Each path below is one point turned by a fixed rotation once a step. After each direction that follows a path, write how fast that rotation turns it, in deg/step (0 if it stays still).
Each turn is a multiple of 5 degrees from 10 to 175, or 0.
Each row of a path follows its step; steps can be skipped.
Rotation 1:
step 1: [ -8   3  -4   7   2   1   3 -10  -1 -10 -23   4  15 -20  13   7   3  -4
 -25   2 -14  -2   4 -25  11 -14  17   9   9   5  10 -22  12  11  21 -11
   4  15  -4  10  -6 -16  10   0   1  -5  -5  -1 -12  19  20   5 -27   7
  21  -3   0 -25  -2 -17  -7   7  14  10 -10]
step 2: [  1   0  -8   4  14  11  -5  18  -9  -2   1  -7  11   5 -39  -2  -3 -15
  10 -20   0  -8   2  27  12 -12   8  -6   2   9  16  -5  -6   3  10  -9
 -14  22   6   8 -17   3   1  10   9   2  -8  -5 -14  -8 -24  18   8 -16
 -23   0   9 -13  -3 -12 -23 -11 -13  13  10]
step 4: [ -4 -10  -2  -1  -5 -19  -3  14  20  12   8   4  18   5 -16  -7 -11   4
 -21  -7 -19  -6   5   7  30   0   6  -9  10  18 -20 -27  -6  -7  22 -15
  -9  10  -5  -2   3 -11 -29 -10  -4  -1  18  -4  19  -6   5  -9  11   1
  -7  17   0  -8   1   0 -15 -15 -11   8  12]
step 5: [-11  33   5  -2  30  13 -22   4 -10   2  29  -5   0 -30  -4  14   0  -3
   3   3   0  -9  22   3   0  11  -7  -1 -17 -11   2   4  -1 -19  13  -8
 -14   2  -8  -3  -1  17  18  16  16  -2   9  13   1  12   2 -13  -6  14
  11  21  -3   8   0   4   3   3  -3  13  13]
step 6: [-10  -1  -4  -2   0 -25 -24  -4   6 -21 -23   8 -11   5  -2  -5   4  -8
   1 -22 -16   2   5  -1   8  21  -5  27  -8   2   1  -7 -12 -16 -17  -3
   2  -1  22  -2  -1  -2 -16 -32  -9  -3   3 -12  13  23  -9 -11 -11  -5
  -9  19   0 -10  -5   3 -16  -8   9 -10  17]
step 7: [ -2  -1  26  11   0 -25   6  -3 -25   0  14  -8 -13 -10 -13   1 -19 -11
  13 -13  26 -14  -8   9  17  18 -10  -3  -3  -3 -15   2   5   2   0 -16
  -9 -18 -21  -7  -7   9  -2  -6  13   0  33   5  -4  -5  -5   2  19  -4
  16   7  10   2  -8   5  10  14  11  14  -9]
step 8: [  1  14  -4   4  12   5   0 -17  14  10   7   5 -15  12   2   7   1  10
   0 -18  24 -24   4 -10  -8  -1  -9 -10   3 -14   2  -2 -28  -9  -1  15
  -5  10  26   4  20  -3 -25 -18  -3  -2  13  -3  -4  17  12 -12  -7   0
   0  15 -15   7 -10  -7  17   6  -1 -34   1]
step 10: [  3 -28  11   1  10  -3   2  -2 -12   3   4   0  -6  -1 -18   9   4  -8
   2   1  11   3  -4  10 -10  -7  -2  -4 -26 -19 -13   4   4  12 -13  33
  14 -17  16  14   1  -7   6   2  -2  12 -10  20   7  10  14   8  14  -6
  -8  26 -11  18 -16  -6  14  15 -11 -21  15]
step 11: [-14 -18  17  -7  -1 -12   9  13  21  -1   0  -8 -13   7  22 -15  20  11
  11   8   7   9  12  -8 -13   9   6   6   9 -18  -7  -1   8  18 -11 -12
  -6  11  19   4  -8   3   7 -17  12 -14  11  -6   5 -10  19   9   2   3
  28 -30   5   7   8  -1  -6  -7   8 -25  -9]
step 13: [ 12 -11   1  11  11  20  18   0  17   0 -16   6   5  -8  33 -27  24  23
  19  13  -8 -15   0   1  -1 -12   0  11 -16   8  -4   4  -6  13 -19   5
   1  -9  10   4  13  10  20  13   2   5  -7 -13  -2  10  12  -8   5   0
   8 -16 -15  10 -16   2  13  -1   9  17  -1]
Speeds:
[ 0  1  0  6  5  2  0  1 -2  2  2  4  5 -3 -1  0 -1 -1 -1 -3  0  6  3 -1
  1  0 -3  2  1  3 -3  6  0 -3 -7 -3 -4 -4  0 -4  5  1 -1 -1  0 -4  1 -6
  6 -1 -2 -5  0  0  0  1 -5 -5  7  6  4 -1  3  2  3] : 40
[-4 -1  0  2 -1  1  2  4  1  3  3  4  1  3  0 -1 -5  0 -7 -2  2 -5  0 -6
 -1  4 -7 -4  5 -1  0  1  7  5  4 -1 -3  6 -2  1 -5  2 -1 -3 -3 -4 -2  4
  0  2  5 -3  0  1 -2 -1 -1  3 -2  4  4 -5  4 -1 -1] : 100
[ 0  0  0  1  1  5 -4 -2  3  7  0 -8  0  5  2  1 -3  3 -2  3 -1 -5  3 -3
  2 -6  0  1  4  3 -4 -4 -1 -7  1  0  1  3 -2  0  3 -4  3  1 -2  7  4  1
 -3  4  0 -6  1  2  4 -4  0  0  2  5  4  0 -3  1 -1] : 90
